One turn moves every row onto another: examples first, then more rows asked:
Vute: [ 12  -9  22  19   7  -1 -13 -10  -1   1  -4  -3 -17   3   1]
vufeg: [ 24   1  25  17   9   7  -4 -19  12   6  16 -11   2  15   3]
suti: [ -1   3  14   7  13   6  -1 -16  16   4   7   0  -9  -3 -11]
kage: [ 24   0  25  17   8   6  -4 -17  14   9  14 -10   2  16   1]
reki: [ 12  -8  21  23   4  -2  -9  -9   0   5  -4  -6 -18   1  -2]
buve: [  6  -9  11  -8  -2   0  -4   2  14   6  10 -10 -12   7   8]
tem: [  8  -9  11  -7  -2  -1  -3   3  15   8   8 -10 -12   6   6]
res: [  3   1  17   3  15   7  -6 -14  18   4   1   3 -10  -2 -12]
pefal: [ 14   4  19   7   6   0   8 -26  19   9   9  -7 -16  -2  18]
fel: [ 18 -19  32  -2   8  -2   6  -5   4  15  12   0  -7   5   1]
bak: [  8  -6  19  25   4  -2  -7 -10  -2   5   2  -8 -17   1   0]
mube: [ 27   0  25  16   9   7  -6 -17  14   9  13  -9   1  15   1]
rabu: [ 10 -15  31   1   8  -2  11  -8   2  11  20  -3  -6   5   5]
Kevoz: [ 22   0  20   6   5   0   5 -22  23  17   0  -4 -17  -1  12]
fafim: [  0   3  15   3  15   6  -5 -16  17   2   5   2  -9  -2 -11]
zeron: [ 21   0  22   1   8   2   1 -24  23  11  -1  -2 -16   0  16]
Dotu: [  3  -6  11  -7  -3   0  -1   1  12   5  12 -11 -12   6   8]
migak: [ 24   1  25  14   9   6  -7 -19  12   6  15 -11   2  16   4]
Vuz: [ 26   0  25  14  10   7  -7 -19  13   6  13  -9   2  15   1]
Zaget: [  8  -6  21  19   8   0 -12 -12  -2  -3  -1  -4 -16   3   4]
Kiz: [ 16   2  22   1   9   1   3 -26  19   7   5  -3 -15   0  19]
boti: [  6  -5  20  23   7  -1  -8 -12  -4  -1   3  -7 -16   1   3]
Dimiz: [  3  -7   9  -5  -4  -1   0   2  12   9  12 -12 -11   6   7]
gavur: [ 11 -15  33  -3  10  -1   6  -9   0   7  18   0  -6   6   8]
zovuf: [ 14 -17  31   2   6  -2  11  -5   3  15  17  -2  -8   4   1]
Tuga: [ 18   1  19   9   5   0  10 -24  21  15   7  -7 -17  -3  14]
giliz: [ 16 -18  34  -6  10  -2   3  -6   3   9  14   2  -7   7   5]
bera: [  6  -9  10  -5  -4  -1   0   3  14  10   9 -11 -12   6   6]
tinol: [  1   2  14   8  13   6   0 -14  17   9   4   0 -10  -3 -15]
fotud: [  4   1  15   6  14   7  -4 -14  19   8   1   1 -10  -2 -15]

zovuf -> fel
tem -> buve
zeron -> Kiz
And these:
fotud -> res
bak -> reki

One turn moves every row onto another: examples first, then more rows asked:
fiza: [ -3  -1   9   0   6  18 -11  12  -4  17  -7  -5   2  -8]
Rugop: [ 12 -12   4 -12   7   1   8   5  -8   6   5   2   5   5]
pufo: [  9  -6   7   6   3   3  -1   1  -8  16 -12  -4 -15   4]
zedep: [ 11 -18   3  -5  13  16   3   1 -15  -1   1   3  -2   2]
Zized: [ 5  0  8 -3  4  2 -1  7 -9 22 -8 -9 -8  5]
Vezi: [ -1  -7   5  -2   3  13  11   5 -13   2  10  -3   2 -20]
tigup: [ 12 -11  12  -1  -1  27  10 -10 -13   4 -10  -9   7 -12]
keme: [ -6   7  14   1   0  12  -6   9 -10  18  -6  -9   4  -4]
Dum: [ 14 -16  10  -4  13   7  -5  -3  -7   2  -1 -11   7   7]
Noten: [ 21 -10  13   2   1  18  16 -10  -5   6 -10  -3   9 -11]
Sula: [  6   3   0  -5   1  20   9  -3 -10  18  10   0  -3  -4]
Fam: [ -4 -24  16   1   1   5  17  -4  -3   5  -7  -6  -2  -1]
Poga: [ 15   1   7  -6   0   1   4  -4 -10  11  14  -1   0   0]
vulik: [  5 -20  15   3   4   3  15  -2  -4   7  -8  -6 -10   8]
Mumod: [  4 -16  18   1   1   5  21  -4  -4   4 -12 -10   4   4]
gaz: [ -2  -6  13   9   2   4  -2  -3  -5  18  -4 -10 -16   1]
Maz: [  8  -8  17   5   3  19   2   5   3  10  -1  12  13 -14]
Nodo: [  0 -16  11   0   6  19   0  -4 -13  -2  14   1  -2  -6]
keve: [ 7 -3 22  6 -2 16 -4 -6 -1 15 -4 15  2 -9]
deda: [  0 -16  22   0  -5   5  19  -3   2   3  -6  -3  -3  -6]
sudu: [  2 -15  16  -1   0   3  18  -9  -4   9  -6 -18   0  -2]
sif: [ -2   5  15  -1  -2   9  -6   7  -4  19   4   1   9 -11]
nuro: [  7 -18  14   0   2  22  14  -8  -6  -5  -9  -8   7  -7]
Dedab: [ 11  -4  16   4   0   7   1  -1 -11  13 -15 -10 -17  -1]
det: [  4  -1   8  -6   0  15  -1  -6 -15   5  17 -10   3  -8]
dofer: [-6 -5 21 -7  1  9 -7 10 -4 17 -8 -9  6 -5]
Kip: [ 6 -9 10 -5  6 10  3 -5  1 18 11  0  3 12]
Zat: [ 10  -2  16   7  -2  24   0  -8  -7   4   1   5   9 -17]
kam: [ 14  -9  15   6   2  24  11  -7  -9   0 -14   0  10  -8]
garo: [ 10  -5  11  -7  -3  25  10  -7  -6   5 -17  -5   9 -11]
midub: [  0  -2  21  10   0  20  -2   2  -4   8  -1   9  11 -13]
mupip: [ 0  2 12 -6 -1  9 -6 13 -2 17 -3 -8 10 -5]
norip: [ 13 -16  11   8  10   6   0  -2 -13  -6   3  -2  -2 -12]
lamus: [ 10  -3  22   9  -6  18   0  -3  -2  12   6   9   7 -13]
zile: [  4  -2  15   8   0   0   7  -1  -8  18  -8  -8 -12   7]

Zat -> nuro
Fam -> pufo
Noten -> sudu
And these:
zile -> keme
dofer -> keve
Dum -> Kip
Nodo -> zedep

One turn moves every row onto another: examples first, then more rows asked:
dukul: [  7   5  -3  -5   1  15  -6 -17   7   7  18   1]
Dezo: [ 7  1  5 -6  7 12 14  9 -6 -2  6  7]
tefom: [ -1  -2  -2  -8   7  10   2 -23  13  -4   8   3]
Pivo: [ 1 -1 -4 -8  9  3 13  5 -9 -5 -1  0]
Tobi: [  5   3  -4  -7   6   5   9   8 -13   2   5  -1]
modo: [  7  -1  -2  -7   1   6  10  11 -10  -7   3   4]
von: [-10   4  -2   9   0   0  -6 -16   5 -10   9   1]
pifik: [ 12  -7  -6   1  -4  -2  -2 -22  -4 -11  11   1]
suv: [ 11  -5  -8   1  -2  -3  -3 -24  -5  -8  11  -1]
dal: [ -5   7  -2  11  -5   1 -10 -13   2  -4  14   0]
Gozi: [ -4  -1   4  -9   6   3  15   1 -11  -8   0   7]
vuruv: [  4  -2  -1   4   4   3  -9 -17  12 -16   5  -2]
giri: [ 12   2   0   5  -4   6 -14 -12   9 -10  12  -2]
zev: [ 10  -4   3  -5  -6  16  -3 -13  12  -8  12  10]
toli: [ 2  0  3 -8 12 10 16  5 -4 -3  3  4]
Senin: [ 4  3  2 -7 12 10 13  7 -7  3  7  2]
bim: [ -2   5   1  -8   6   3  11   2 -16   3   7   2]
sinam: [  5   5  -5   3   6   3 -12 -17   8  -5  10  -8]
sifo: [ 14  -5  -6   1  -5  -1  -4 -22  -5  -7  13   1]
Pove: [  4   2   6  -6  -3   7  10   6 -14  -4   7   8]
Lil: [ -4   4   1  11  -8   2  -8 -12   5 -12  12   5]

Pivo -> modo
Dezo -> Senin
And these:
tefom -> zev
vuruv -> giri
Pove -> bim
pifik -> sifo
dal -> von

